+3.24, -0.36, +3.51, -3.58, +4.57
+0.20, -5.30, +0.99, +3.22, -4.41
>> +0.99

-5.32, -3.95, -1.43, -2.20, +1.44, +1.93
-5.97, -2.41, -0.89, -1.17, +3.74, +2.82
>> -0.89

-2.57, -6.72, +2.28, -6.19, -2.77
-1.63, +0.75, -4.07, +4.95, -4.41
>> -4.07

-1.04, -0.77, -6.72, +0.41, +6.94
-0.28, -1.73, -2.77, +1.48, +3.78
>> -2.77

+5.12, +4.71, -1.24, +5.34, -6.67, -6.26, +6.82
-1.67, +0.06, -0.07, -3.47, -2.48, +1.47, -1.19
>> -0.07

-1.83, +2.62, +1.54, -0.08, +0.80
-4.73, +4.33, +5.90, +1.61, +3.75
>> +5.90
---
Q:
[[+5.14 -0.07 +1.88 -5.49 +2.42 -4.29 +2.61]
 [-0.48 -0.40 -0.31 -0.89 +0.88 -0.19 +0.60]
 [+0.53 +3.27 +4.57 -3.41 +4.09 -2.06 -6.79]]
A: +0.60

Q:
[[-5.19 -1.59 +1.91 +5.75 -4.63 +4.20]
 [-1.82 -1.50 +0.94 +2.12 -2.53 +2.58]]
A: +4.20

Q:
[[+1.89 +4.28 -3.05 +3.06]
 [-5.95 -4.32 -0.99 -3.10]]
A: +3.06

Q:
[[+3.66 +0.31 -2.73 -5.53 -0.95 -2.36]
 [+5.50 +1.99 +0.97 -0.72 +1.30 +3.78]]
A: -2.36

Q:
[[-3.41 +1.68 +3.59 -1.12]
 [+3.13 +0.25 -4.32 -0.27]
 [+5.50 +1.11 +2.08 -3.29]]
A: -0.27

Q:
[[+3.39 +0.22 +0.41 +2.07 +3.92 -1.50 +4.07]
 [+2.37 -0.20 +1.12 -3.41 +3.24 -0.42 +3.02]
 [-2.63 -2.88 -3.60 +6.20 -2.81 -2.61 -2.32]]
A: +3.02

Q:
[[+1.28 -2.28 -1.31 -1.38]
 [-1.46 +2.33 +0.28 +0.40]
 [-4.02 +5.45 -0.24 +2.90]]
A: +0.40

Q:
[[-3.12 -3.77 -2.89 -3.60 -2.74 +7.25]
 [+2.15 +1.40 +2.39 +1.83 +2.56 +2.09]]
A: +7.25

Q:
[[+0.00 +1.51 +6.04 +1.62 +0.15]
 [+1.73 +6.15 +1.49 -0.07 -0.06]
 [-0.10 +0.03 +0.00 +0.31 +4.14]]
A: -0.06
---
Q: 144   13   84  174  204  135  121
A: 144
Q:  42  -10   13  -29
A: 42
Q: 242  111  159   29  238
A: 242
Q: 955  908  987  162  863
A: 955
Q:  5  79  37  46  29  23  24
A: 5
Q: 9732  1152  4982  8497
A: 9732
Q: 60  65  24  76  57
A: 60
Q: 86  57  49  62  82  15  44
A: 86
Q: 83  37  70  21
A: 83
Q: 167   58  226   84
A: 167
---
[  2.396  18.526 -14.804  -6.618  14.779]	2.396

[ 165.97  147.68  104.44   93.50   85.53 -148.60]	93.50

[[  62.2 -199.0  117.8  -79.1  124.5  -17.3 -173.8]
 [  -3.7 -155.4  112.2    3.2   75.5  -14.5 -170.1]]	-170.1

[ 0.065  0.183 -0.038  0.036 -0.183]	0.036

[-1.03 -1.30 -1.32  1.14]	-1.03

[[ 0.160  0.026 -0.034 -0.133]
 [ 0.155  0.013 -0.031 -0.161]]	-0.034

[[-0.153 -0.213  0.116 -0.137]
 [-0.154 -0.217  0.118 -0.136]
 [-0.024 -0.186  0.025  0.137]]	-0.186
---
[906   4  38 735] | 906
[6928 4021 2260 7523 8431 4299] | 6928
[78  3 59 96 63 21] | 78
[3 2 2 6 8 2] | 3
[ 13 234   8  47  61] | 13
[4797 2472 6392 8471 5679] | 4797
[ 77 151 100  57 168 107 191] | 77
[78  5 64 88] | 78
[9760 1830 4932 3976 4576 5263] | 9760
---
[[296 137 324 432 527 259 228]
 [277 972 285 294  82 183 758]] ans = 527

[[7 6 7 3 2 6]
 [4 2 4 5 6 4]
 [7 2 7 3 2 7]] ans = 5

[[-654  309  299  181  971  501]
 [-744  338  264  -50 -203  274]] ans = 181

[[3549 3135 3147 1340 1986]
 [4391 8007 8202 3265 8571]] ans = 3147

[[ 2 57  5 81]
 [35 21 31 46]] ans = 57

[[82 27 95 59 18]
 [78 53 70 55 26]] ans = 95

[[72 85 66 60]
 [83 33  6 54]
 [10 71 77 37]] ans = 33

[[418 432 672 343 572 542 527]
 [500 317 211 307 278 657 621]
 [882 411 350 803 423 475 150]] ans = 278

[[137 206 107 173 136 129 118]
 [ 28  37 107 142  90  77  88]
 [ 80 107 140 123 110 104 176]] ans = 90

[[9370 9784 6714 8353 5982]
 [6931 6562 2296 9294 4929]] ans = 6714
---
-2.40, +1.63, +0.92, +1.55, +1.32
+0.22, +1.55, -2.20, +1.04, -4.97
-3.42, +5.72, -3.83, +2.12, -4.04
-> +2.12

-0.57, +2.07, +0.13, -1.32, +2.22, +4.54
-1.25, -1.14, -4.71, +0.25, +2.84, +4.17
-0.86, -6.83, -4.06, +4.66, +4.92, +1.21
-> +4.92

+6.89, +2.99, -1.23, +2.13, +4.61, +2.42
+6.02, +2.70, -0.89, +1.18, +5.75, +2.58
+4.48, +1.59, -1.20, +2.94, -1.71, +0.17
-> -1.71

+1.97, -6.92, -4.39, -0.21, -5.32, -5.10
-0.44, -6.74, +2.09, +1.35, +0.45, -5.77
+3.80, -4.42, +3.68, -1.08, +0.58, -3.10
-> +0.58

-0.86, +0.68, +0.31, -0.76
+1.65, +1.37, -5.40, -1.65
+1.09, -0.95, -2.34, -0.32
-> -2.34

+3.17, -5.04, -1.95, -5.58, -2.51, +1.53
-0.99, -3.87, -0.99, -0.17, +6.34, -2.95
+6.31, -4.02, +2.55, +3.72, -3.98, -0.42
-> -3.98

+1.53, +2.35, -3.46, +0.80
-0.24, +5.78, -3.73, +0.00
+1.53, +2.88, -3.81, +0.84
-> -3.81

-2.71, +2.74, +5.58, -1.08, -2.36
+1.19, +3.80, +6.91, -4.89, -3.49
-5.17, +2.38, +4.07, +0.47, -1.04
-> +0.47
